Turns in one plane each, and the order they were made in; the first pair answered
V:
| -0.870 | -1.561 |  0.302 |  1.944 | -0.455 |  2.638 | -1.954 | -1.099 |  3.864 | -3.157 |  0.983 |  0.498 |  1.452 |  2.886 | -> |  1.604 | -2.262 |  0.703 |  0.565 | -0.554 |  1.566 | -2.831 | -0.207 |  4.055 | -2.466 |  0.036 |  1.993 |  0.861 |  3.638 |
|  2.732 | -1.655 | -1.224 | -0.102 | -0.347 |  0.580 | -0.657 |  1.493 |  4.905 |  1.384 |  2.163 | -0.352 | -2.146 |  1.968 | -> |  2.737 | -0.265 | -1.611 | -0.815 | -0.199 | -0.038 |  0.364 |  1.744 |  4.191 |  1.462 |  1.346 |  0.684 | -3.047 |  1.694 |
|  2.525 | -6.592 | -2.463 |  2.395 | -2.112 | -0.220 | -0.119 |  1.563 | -0.633 | -3.137 | -0.533 |  1.804 |  3.272 |  0.260 | -> |  4.310 | -5.299 | -2.553 |  1.397 | -3.110 | -1.171 |  0.225 |  2.650 | -1.090 | -2.430 | -1.953 |  2.782 |  2.191 | -0.213 |
|  0.870 |  2.234 |  0.868 |  0.636 |  0.901 |  0.302 | -0.754 | -0.902 |  0.711 |  0.348 |  1.954 |  0.895 | -0.419 | -1.271 | -> |  0.651 |  2.473 |  1.074 |  0.537 |  0.702 |  0.716 | -0.575 | -0.921 |  0.686 |  0.454 |  1.984 |  0.080 | -0.927 | -1.074 |
F:
|  1.360 | -1.951 | -2.349 | -0.982 | -2.645 | -3.747 |  1.289 |  3.205 | -1.107 | -0.025 | -2.438 |  0.075 |  1.139 |  0.161 | -> |  0.427 | -3.103 | -2.707 | -2.221 | -0.036 | -2.372 |  3.012 |  2.310 | -0.656 |  1.311 | -1.278 |  1.931 | -1.232 |  1.992 |
| -3.627 |  1.983 |  1.353 | -0.944 |  4.421 |  1.849 |  3.478 | -2.282 |  2.314 |  3.280 |  2.882 |  3.011 | -3.403 |  1.326 | -> | -1.999 |  4.185 |  4.162 |  0.912 |  2.945 |  1.088 | -1.403 | -3.164 |  4.453 |  1.960 |  4.670 |  0.563 | -1.216 | -1.674 |
|  1.790 | -1.960 | -0.199 |  0.221 |  2.150 | -0.625 | -3.899 | -0.636 |  1.630 | -0.761 |  1.410 | -0.841 |  1.787 |  0.414 | -> |  2.642 | -2.162 | -0.750 |  0.140 |  1.046 | -1.269 | -3.550 |  0.468 |  0.838 | -1.604 | -0.202 | -1.318 |  2.643 |  0.433 |
| -2.304 | -2.013 |  3.673 |  4.303 | -1.215 |  1.521 | -2.547 | -1.240 |  0.874 | -0.157 |  0.162 | -1.776 |  4.714 | -2.795 | -> | -2.158 | -2.808 |  1.348 |  3.809 | -2.032 |  0.829 | -1.175 |  0.372 | -1.347 | -0.845 | -2.230 | -1.684 |  5.462 | -2.771 |
S:
| -5.075 | -1.292 | -1.327 |  0.853 |  2.885 |  0.119 |  0.701 | -0.297 |  1.172 | -1.583 |  2.336 |  1.867 | -0.626 |  1.027 | -> | -0.274 |  0.839 |  0.627 | -1.292 |  3.688 | -1.920 | -2.360 |  1.179 |  2.427 |  0.619 |  1.865 |  4.537 | -2.349 |  0.490 |
| -1.575 |  4.583 | -1.414 |  0.188 | -3.208 |  3.166 |  1.542 |  4.156 | -5.309 | -1.809 | -4.068 | -3.103 |  1.670 | -1.373 | -> | -7.032 |  1.048 |  0.171 |  1.429 |  1.390 |  6.003 |  1.557 | -0.171 | -1.826 | -1.211 |  2.190 | -3.636 | -0.131 |  1.912 |
|  2.084 | -6.200 | -2.546 | -0.222 |  0.033 | -0.491 | -1.614 |  1.871 |  0.050 |  0.229 | -0.830 |  3.069 |  0.716 |  4.020 | -> |  2.058 | -5.919 | -2.978 | -0.184 | -0.796 | -0.778 | -1.010 |  2.219 | -0.612 | -0.022 | -1.056 |  2.683 |  1.152 |  3.318 |
J:
| -1.621 |  1.165 | -2.847 | -1.667 |  0.613 |  0.677 |  5.394 |  0.082 | -4.293 |  1.139 | -1.793 |  0.484 | -1.630 |  2.464 | -> | -2.295 | -4.042 | -2.088 | -1.403 |  2.355 |  1.754 |  2.562 | -1.778 | -1.553 |  0.970 |  1.402 |  1.205 | -1.168 |  4.890 |
| -3.691 | -0.418 | -1.872 | -0.987 | -0.616 | -1.307 |  0.913 |  0.942 | -4.342 | -2.595 | -3.416 | -2.970 | -2.014 |  1.478 | -> | -4.226 | -4.865 | -1.711 | -0.522 |  1.003 | -0.571 | -0.991 | -1.138 | -2.178 | -2.050 | -0.656 | -2.279 | -2.095 |  3.805 |
|  0.115 | -0.244 | -0.176 |  1.417 | -1.763 | -0.122 | -3.431 | -0.764 |  1.829 | -1.366 | -0.669 | -1.393 |  2.292 |  0.471 | -> |  0.170 |  0.865 |  0.188 |  1.796 | -2.179 | -0.286 | -3.033 | -0.312 |  1.019 | -1.362 | -1.836 | -1.533 |  2.167 | -0.155 |
| -3.858 |  1.104 | -3.758 | -1.180 |  1.858 |  2.819 |  5.973 |  0.162 | -2.576 | -0.182 |  0.391 | -0.915 |  1.747 | -0.857 | -> | -4.415 | -3.079 | -2.849 | -1.022 |  3.600 |  3.149 |  3.464 | -1.227 |  0.003 |  0.448 |  3.335 | -0.356 |  1.783 |  1.506 |
Then:
(2 to 3 turns a pair)
|  3.911 | -0.625 | -2.386 | -3.704 | -0.066 | -1.602 |  3.836 |  2.583 | -2.436 |  0.429 | -3.781 |  3.257 | -3.398 |  1.236 | -> |  3.358 | -4.683 | -3.584 | -3.227 |  0.431 | -1.015 |  3.411 |  2.072 | -2.140 |  0.051 | -3.186 |  3.031 | -2.267 |  2.771 | -> J, S
|  3.722 |  1.386 |  2.158 | -3.141 |  0.020 | -1.133 | -1.507 |  2.216 | -0.581 |  3.592 | -2.144 |  4.344 | -0.788 |  1.578 | -> | -2.745 |  0.689 |  1.370 | -2.585 |  2.942 |  1.944 |  2.249 | -0.444 | -0.944 |  3.436 |  0.714 |  2.891 | -3.065 |  3.631 | -> S, F, F
| -1.773 |  5.830 |  1.691 |  2.303 | -1.638 |  0.896 |  0.738 | -0.943 | -0.986 |  0.221 | -1.346 | -3.151 | -0.963 | -4.794 | -> | -2.670 |  4.393 | -1.391 |  0.949 | -1.445 |  0.909 |  4.702 |  0.108 | -3.088 |  1.045 | -3.649 | -2.114 | -2.506 | -3.060 | -> F, F
| -3.468 |  1.296 |  3.804 |  1.210 |  2.541 |  0.999 | -0.686 | -4.257 |  3.042 |  0.593 |  4.305 | -2.184 | -0.456 | -1.280 | -> |  4.862 |  2.782 |  4.191 | -0.619 | -1.408 | -3.093 | -3.921 | -0.823 |  2.726 |  0.719 |  0.493 |  0.775 |  0.755 | -3.252 | -> V, S
| -3.874 | -1.905 | -1.389 |  4.450 | -2.161 |  0.774 |  2.074 | -3.101 | -3.432 | -0.870 | -0.414 | -5.613 |  4.058 |  0.135 | -> |  3.789 | -2.366 |  4.568 | -0.635 |  1.364 | -2.225 | -5.389 | -3.070 |  2.695 |  4.556 |  2.621 |  1.001 | -0.158 |  2.037 | -> J, S, V
| -4.379 |  0.421 |  3.235 |  1.011 |  2.833 | -0.131 | -3.590 | -5.138 |  4.131 |  0.431 |  5.861 | -1.099 | -1.633 | -0.135 | -> |  2.470 |  7.203 |  3.973 | -2.225 | -0.006 | -3.812 | -2.126 | -1.117 |  2.187 |  2.152 |  0.202 |  1.739 | -3.437 | -3.014 | -> S, V
|  5.486 | -1.238 | -1.011 | -0.849 | -2.421 | -3.638 | -4.141 |  2.636 | -1.178 |  0.396 | -2.953 |  1.002 |  2.808 | -0.902 | -> | -2.575 | -5.932 | -4.217 | -0.919 |  2.539 |  1.269 |  3.018 | -0.509 | -2.165 |  1.181 | -0.674 |  1.288 | -0.304 |  4.559 | -> F, S, F
|  5.436 | -2.939 |  1.907 | -2.824 |  2.332 | -1.615 | -5.123 |  0.657 |  3.336 |  3.365 |  2.431 |  3.065 | -2.683 |  2.887 | -> |  7.184 |  4.473 |  2.163 | -2.404 | -1.934 | -3.547 | -4.013 |  2.472 |  0.257 |  2.029 | -1.917 |  1.468 | -0.944 | -1.948 | -> F, J
| -6.006 | -1.900 |  6.219 | -1.742 |  3.111 |  3.532 |  0.991 | -1.943 |  3.960 |  0.262 | -0.082 |  1.616 | -2.715 |  1.259 | -> |  1.668 |  2.331 |  7.574 | -3.665 | -0.543 | -0.761 | -2.275 |  2.048 |  3.634 |  0.544 | -3.596 |  2.824 | -1.816 | -1.857 | -> S, F
| -0.625 | -5.638 | -2.121 |  5.278 | -0.620 |  2.763 | -5.373 | -0.144 |  0.029 | -6.139 | -1.991 | -3.408 |  8.411 | -0.423 | -> |  3.955 | -8.414 | -4.781 |  0.721 | -0.380 |  0.818 | -3.004 |  2.942 | -2.127 | -4.368 | -6.194 |  1.333 |  5.802 |  2.805 | -> V, F
|  4.128 | -4.995 |  2.965 | -0.156 |  2.862 | -1.549 | -5.989 | -1.629 |  4.076 | -0.969 |  4.928 |  0.390 |  0.188 |  3.151 | -> |  7.713 | -0.297 | -1.691 | -1.120 | -2.925 | -4.200 | -0.582 |  3.882 | -2.530 | -2.491 | -4.364 | -0.056 |  1.825 |  0.282 | -> V, S
|  4.158 | -4.619 | -0.934 | -1.114 | -1.391 | -2.774 | -3.544 | -0.162 |  4.338 | -2.918 |  1.870 |  1.795 |  3.072 | -0.747 | -> |  4.120 | -6.186 | -3.124 | -2.542 | -0.970 | -2.469 |  0.204 |  1.204 |  2.119 | -2.954 | -0.486 |  2.798 |  2.102 |  1.322 | -> F, F
| -1.963 | -0.132 |  0.514 | -0.227 |  3.951 |  1.771 | -0.346 | -2.369 |  1.787 | -0.074 |  3.387 | -0.760 | -0.745 |  0.386 | -> |  2.848 |  2.421 | -0.489 | -0.309 | -1.039 | -1.093 | -2.468 |  0.915 | -0.310 | -1.543 | -1.269 | -1.923 |  2.391 | -2.866 | -> F, S, F
|  4.427 | -8.868 | -2.140 | -2.418 | -1.399 |  0.189 | -1.513 |  1.156 | -1.212 | -0.345 |  0.457 |  3.648 |  3.653 |  3.019 | -> | -0.079 | -8.119 | -2.513 | -3.899 |  1.663 |  2.658 |  3.488 | -0.394 | -2.074 |  1.524 |  1.323 |  4.823 | -0.291 |  4.836 | -> V, S, F
|  4.947 | -0.734 |  0.647 |  0.996 | -3.634 | -2.417 | -3.846 |  1.814 |  0.319 | -1.463 | -0.725 | -2.284 |  4.911 | -1.494 | -> |  2.864 | -1.968 | -1.547 | -3.672 |  0.504 | -1.165 |  4.879 |  2.799 | -1.938 |  2.717 | -2.720 |  3.296 | -1.379 |  3.504 | -> V, F, F
|  2.264 | -0.110 |  3.664 |  0.245 |  2.582 | -1.814 | -5.723 | -2.945 |  4.391 |  2.789 |  3.315 |  0.484 | -2.583 |  0.695 | -> |  3.776 |  1.915 | -1.927 | -1.900 | -1.908 | -3.496 |  2.251 |  2.819 | -3.054 |  1.938 | -6.147 |  1.499 | -2.726 | -0.415 | -> V, S, F
| -2.210 | -5.726 | -2.374 |  4.174 | -0.493 |  1.282 | -2.827 | -1.547 |  3.211 | -3.507 |  3.270 | -3.146 |  4.171 |  1.546 | -> |  6.302 | -2.195 |  1.312 | -1.605 |  0.284 | -3.041 | -6.131 |  0.964 |  5.498 |  1.029 |  1.164 |  3.446 | -0.679 |  1.804 | -> S, V
|  1.759 | -2.927 |  1.071 |  2.094 | -1.315 | -1.112 | -4.967 |  1.306 |  1.370 | -2.606 |  3.418 | -0.112 |  3.606 | -1.154 | -> | -0.125 | -6.228 | -2.980 | -0.317 |  0.266 |  0.057 |  1.633 |  2.669 | -1.962 | -1.281 |  0.454 |  3.111 |  0.507 |  3.118 | -> F, F, F
|  4.998 | -1.328 | -5.573 | -1.504 | -3.031 | -4.028 |  2.160 |  1.781 | -3.482 | -1.272 | -3.255 |  0.896 |  1.946 |  0.078 | -> |  4.274 | -0.250 | -2.694 | -4.734 |  1.043 | -3.572 |  2.993 | -0.519 | -0.794 |  2.985 | -0.757 |  4.690 | -3.301 |  2.248 | -> F, F, S
|  0.253 | -4.266 | -0.899 | -0.823 |  1.381 | -0.952 | -0.634 |  0.061 |  1.556 |  1.505 |  0.388 |  2.338 |  0.014 |  1.923 | -> |  1.806 | -3.192 | -0.175 |  0.327 | -0.674 | -2.079 | -3.412 |  0.372 |  1.754 |  0.178 |  0.464 |  0.961 |  2.110 | -0.394 | -> F, F, F
